Small tables with named rows and columns. After each table, cells are looked up by row and column.

gab =
         gunimot  zin  deninab  dof  rutu  pemad  pafe  sasaber
ralep         45   52       55   46    48     49    46       47
bikodez       26   65       68   46    31     44    44       42
nazed         24   67       71   46    27     40    41       41
vube          28   62       75   45    35     43    39       38
gubor         23   66       75   47    24     34    36       39
mudem         25   66       69   47    27     39    41       42
deza          25   65       70   48    25     35    37       41
bunop         57   43       42   35    53     60    62       62
tovamel       25   65       74   46    30     42    40       39
tev           58   44       37   34    54     63    66       66
lazim         24   66       74   48    24     34    36       39
vevenar       57   45       34   38    52     61    64       65
vad           24   65       82   45    28     37    35       36
todina        25   65       70   48    25     35    37       41

dof of nazed is 46
rutu of bikodez is 31
pafe of bunop is 62
gunimot of vevenar is 57
gunimot of deza is 25
rutu of gubor is 24
pemad of vevenar is 61
rutu of bunop is 53
deninab of vevenar is 34
deninab of mudem is 69

fera:
	momel	tifo	vuf	zedu
per	-24.3	0.9	-0.1	-18.4
gedefub	14.4	36.5	71.0	42.2
kovubob	44.0	-49.7	-71.9	49.1
rusisu	47.8	57.2	78.1	59.6

kovubob, tifo: -49.7
per, momel: -24.3
kovubob, momel: 44.0
per, tifo: 0.9
per, vuf: -0.1
gedefub, vuf: 71.0
gedefub, zedu: 42.2
gedefub, tifo: 36.5
kovubob, vuf: -71.9
rusisu, zedu: 59.6
rusisu, vuf: 78.1
rusisu, tifo: 57.2
kovubob, zedu: 49.1
gedefub, momel: 14.4
rusisu, momel: 47.8
per, zedu: -18.4

pepod
|  | raz | purup | kun | zizod | ner | zole | fot | nilo | zud | fefuf |
|---|---|---|---|---|---|---|---|---|---|---|
| dafovi | 19.939 | 44.812 | 50.496 | 17.419 | 51.422 | 67.632 | 47.965 | 47.541 | 57.626 | 45.883 |
| pazibip | 13.983 | 52.808 | 50.795 | 61.583 | 40.393 | 75.708 | 58.795 | 30.607 | 66.574 | 36.427 |
| vivan | 35.200 | 45.028 | 46.408 | 46.906 | 42.515 | 52.996 | 47.044 | 41.643 | 50.885 | 42.041 |
| bitig | 41.000 | 53.195 | 43.208 | 46.554 | 49.445 | 47.490 | 53.069 | 40.440 | 47.346 | 45.968 |
| zod | 10.542 | 41.297 | 53.837 | 21.855 | 46.203 | 76.935 | 47.362 | 45.847 | 63.903 | 42.631 |
| gok | 41.841 | 52.578 | 43.039 | 44.060 | 49.707 | 46.855 | 52.425 | 41.265 | 46.022 | 45.955 |
| numal | 33.961 | 43.950 | 47.038 | 43.263 | 42.902 | 54.672 | 45.506 | 42.770 | 50.811 | 42.090 |

zod, raz: 10.542
dafovi, ner: 51.422
numal, kun: 47.038
bitig, zole: 47.490
dafovi, raz: 19.939
vivan, kun: 46.408
numal, fot: 45.506
pazibip, zizod: 61.583
vivan, raz: 35.200
bitig, nilo: 40.440
zod, kun: 53.837
bitig, zizod: 46.554
pazibip, nilo: 30.607

seripar =
|  | zas | sig | sos | fasil | konizit | pon | nif |
|---|---|---|---|---|---|---|---|
| detim | 115 | 201 | 169 | 131 | 127 | 64 | 149 |
| tibibiz | 147 | 128 | 12 | 218 | 191 | 136 | 58 |
| nezila | 113 | 201 | 169 | 132 | 126 | 64 | 149 |
| dob | 110 | 204 | 168 | 132 | 121 | 66 | 147 |
| ren | 120 | 170 | 158 | 137 | 138 | 93 | 141 |
| rif | 118 | 197 | 169 | 131 | 130 | 66 | 150 |
| zolib | 138 | 126 | 9 | 221 | 192 | 137 | 51 |
| tovoful | 112 | 204 | 168 | 132 | 123 | 65 | 148 |
| losatad | 113 | 198 | 168 | 131 | 129 | 65 | 148 |
| nop | 148 | 129 | 17 | 215 | 186 | 136 | 62 |
| vopome | 112 | 192 | 167 | 132 | 134 | 70 | 147 |

zolib, fasil: 221
ren, sos: 158
vopome, fasil: 132
vopome, nif: 147
ren, sig: 170
vopome, sos: 167
tovoful, zas: 112
tibibiz, zas: 147
losatad, nif: 148
rif, pon: 66
vopome, pon: 70
losatad, konizit: 129
zolib, nif: 51
ren, zas: 120
vopome, konizit: 134

mazom:
         sotare  nok  bebed  lotusuf
gimuzen     128   63    154       36
tasokab      95  119      1      200
nuta        151   37    112       60
femaz        53  125    158       44
kudol        86   86     46      119
votif       112   79     63      118
zupum        80  100    100       84
gitifit      76  103    125       65
zogopi      134   48     74       91
noki        121   74    147       48
dep          77  108     90      100

What is the nok of noki in mazom? 74
What is the nok of kudol in mazom? 86
What is the nok of femaz in mazom? 125
What is the lotusuf of dep in mazom? 100
What is the sotare of tasokab in mazom? 95
What is the bebed of tasokab in mazom? 1
What is the sotare of femaz in mazom? 53
Row with the largest bebed: femaz

Table kib
,mudav,vezubu
musur,4.269,5.650
fetutu,5.390,5.051
rizives,7.735,3.856
fov,4.848,5.435
saluke,3.303,4.918
dekedas,1.090,5.246
zeto,1.504,5.058

saluke, vezubu: 4.918
fov, mudav: 4.848
fov, vezubu: 5.435
dekedas, vezubu: 5.246
musur, mudav: 4.269
dekedas, mudav: 1.090

tel
|  | sud | pumu | nubizun | fadu |
|---|---|---|---|---|
| lizofam | 48.4 | 56.2 | 50.9 | 48.6 |
| zumozi | 66.2 | 34.9 | 43.5 | 48.2 |
| kato | 21.7 | 76.7 | 60.2 | 48.8 |
| pok | 46.6 | 50.7 | 39.3 | 51.5 |
| fegu | 7.0 | 78.4 | 65.1 | 41.8 |
| rotesa | 49.9 | 49.7 | 65.0 | 27.3 |
| rosogir | 45.5 | 47.5 | 61.2 | 41.3 |
| pul | 19.8 | 71.8 | 59.7 | 52.1 |
| suf | 44.8 | 62.4 | 59.0 | 54.3 |
| limarik | 51.6 | 45.2 | 48.9 | 62.2 |
| kizel | 49.6 | 43.4 | 68.8 | 28.9 |
| mav | 51.3 | 54.4 | 46.1 | 67.3 |

What is the nubizun of lizofam in tel? 50.9
What is the sud of kizel in tel? 49.6
What is the sud of zumozi in tel? 66.2
What is the sud of suf in tel? 44.8
What is the pumu of pul in tel? 71.8
What is the sud of rosogir in tel? 45.5
What is the sud of fegu in tel? 7.0
What is the sud of pul in tel? 19.8
What is the fadu of fegu in tel? 41.8
What is the fadu of suf in tel? 54.3
What is the nubizun of pul in tel? 59.7

dazot:
|  | vupari | senik | vuzumek | dar | liroras |
|---|---|---|---|---|---|
| san | -0.4 | -0.2 | -0.1 | 0.1 | 0.2 |
| toba | -0.5 | -0.6 | 0.1 | 0.2 | 0.5 |
| tazumap | -0.3 | 0.1 | -0.1 | 0.3 | -0.5 |
| renizon | -0.6 | -0.4 | 0.1 | 0.3 | 0.2 |
| larupe | 0.1 | -0.2 | -0.2 | -0.1 | -0.4 |
| fetu | -0.5 | 0.1 | -0.3 | 0.4 | -0.4 |
| futikun | 0.2 | -0.1 | 0.3 | -0.3 | 0.0 |
| pape | 0.1 | -0.2 | 0.0 | -0.4 | 0.2 |
| duzik | 0.0 | -0.2 | -0.2 | -0.2 | -0.4 |
| vefipip | 0.2 | 0.0 | -0.1 | -0.5 | 0.2 |
| rol | 0.3 | 0.2 | -0.2 | 0.0 | -0.4 |

futikun, liroras => 0.0
vefipip, vuzumek => -0.1
duzik, vuzumek => -0.2
renizon, senik => -0.4
tazumap, vuzumek => -0.1
vefipip, dar => -0.5
vefipip, vupari => 0.2
rol, vupari => 0.3
renizon, dar => 0.3

Table lora
cols = lasit, lim
zigada: [7.056, -5.265]
sos: [-6.857, 4.609]
sunazeg: [-4.549, 9.716]

What is the lim of zigada in lora? -5.265
What is the lim of sos in lora? 4.609
What is the lim of sunazeg in lora? 9.716
What is the lasit of sunazeg in lora? -4.549
What is the lasit of sos in lora? -6.857
What is the lasit of zigada in lora? 7.056

zol.csv
,limu,venib
ludizul,174,142
poz,173,143
luve,29,224

What is the venib of ludizul in zol? 142
What is the limu of luve in zol? 29
What is the limu of ludizul in zol? 174
What is the venib of poz in zol? 143
What is the venib of luve in zol? 224
What is the limu of poz in zol? 173
Which row has the largest venib? luve

Table pak
	tuma	mam	diz	fadelut	neferuf	fega
beki	33	-1	9	14	11	6
firete	33	45	21	6	7	26
kinoseg	21	35	14	28	-62	31
zaluvo	14	13	15	25	-17	11
siv	13	8	11	-1	-18	11
suf	8	-6	9	16	59	10
ker	6	-20	14	14	82	21
moku	-7	23	15	3	-4	11
nifefun	23	-1	17	5	-49	15

mam of firete is 45
tuma of siv is 13
tuma of ker is 6
fadelut of nifefun is 5
fega of zaluvo is 11
tuma of beki is 33
fadelut of kinoseg is 28
fadelut of beki is 14
tuma of moku is -7
tuma of suf is 8
diz of moku is 15
mam of siv is 8
fega of beki is 6
neferuf of ker is 82
diz of nifefun is 17
neferuf of moku is -4
diz of kinoseg is 14
mam of kinoseg is 35
neferuf of kinoseg is -62
Which row has the largest fega? kinoseg

budig:
fields: getas, zafe, zakege, vazikib, vop, magodo, lazer, fati, mot, tudop
zod: [71, 166, 140, 147, 85, 114, 102, 92, 163, 85]
vadu: [110, 155, 78, 112, 192, 168, 107, 142, 94, 193]
vom: [211, 131, 71, 94, 209, 185, 112, 135, 116, 156]
nid: [206, 111, 53, 176, 219, 178, 94, 112, 166, 196]
met: [237, 114, 147, 195, 180, 137, 128, 84, 149, 184]

lazer of nid: 94
mot of vom: 116
fati of vom: 135
zafe of nid: 111
vazikib of zod: 147
lazer of vom: 112
zafe of vadu: 155
vop of nid: 219
tudop of vadu: 193
zakege of met: 147
getas of vadu: 110
lazer of met: 128
mot of nid: 166
getas of met: 237

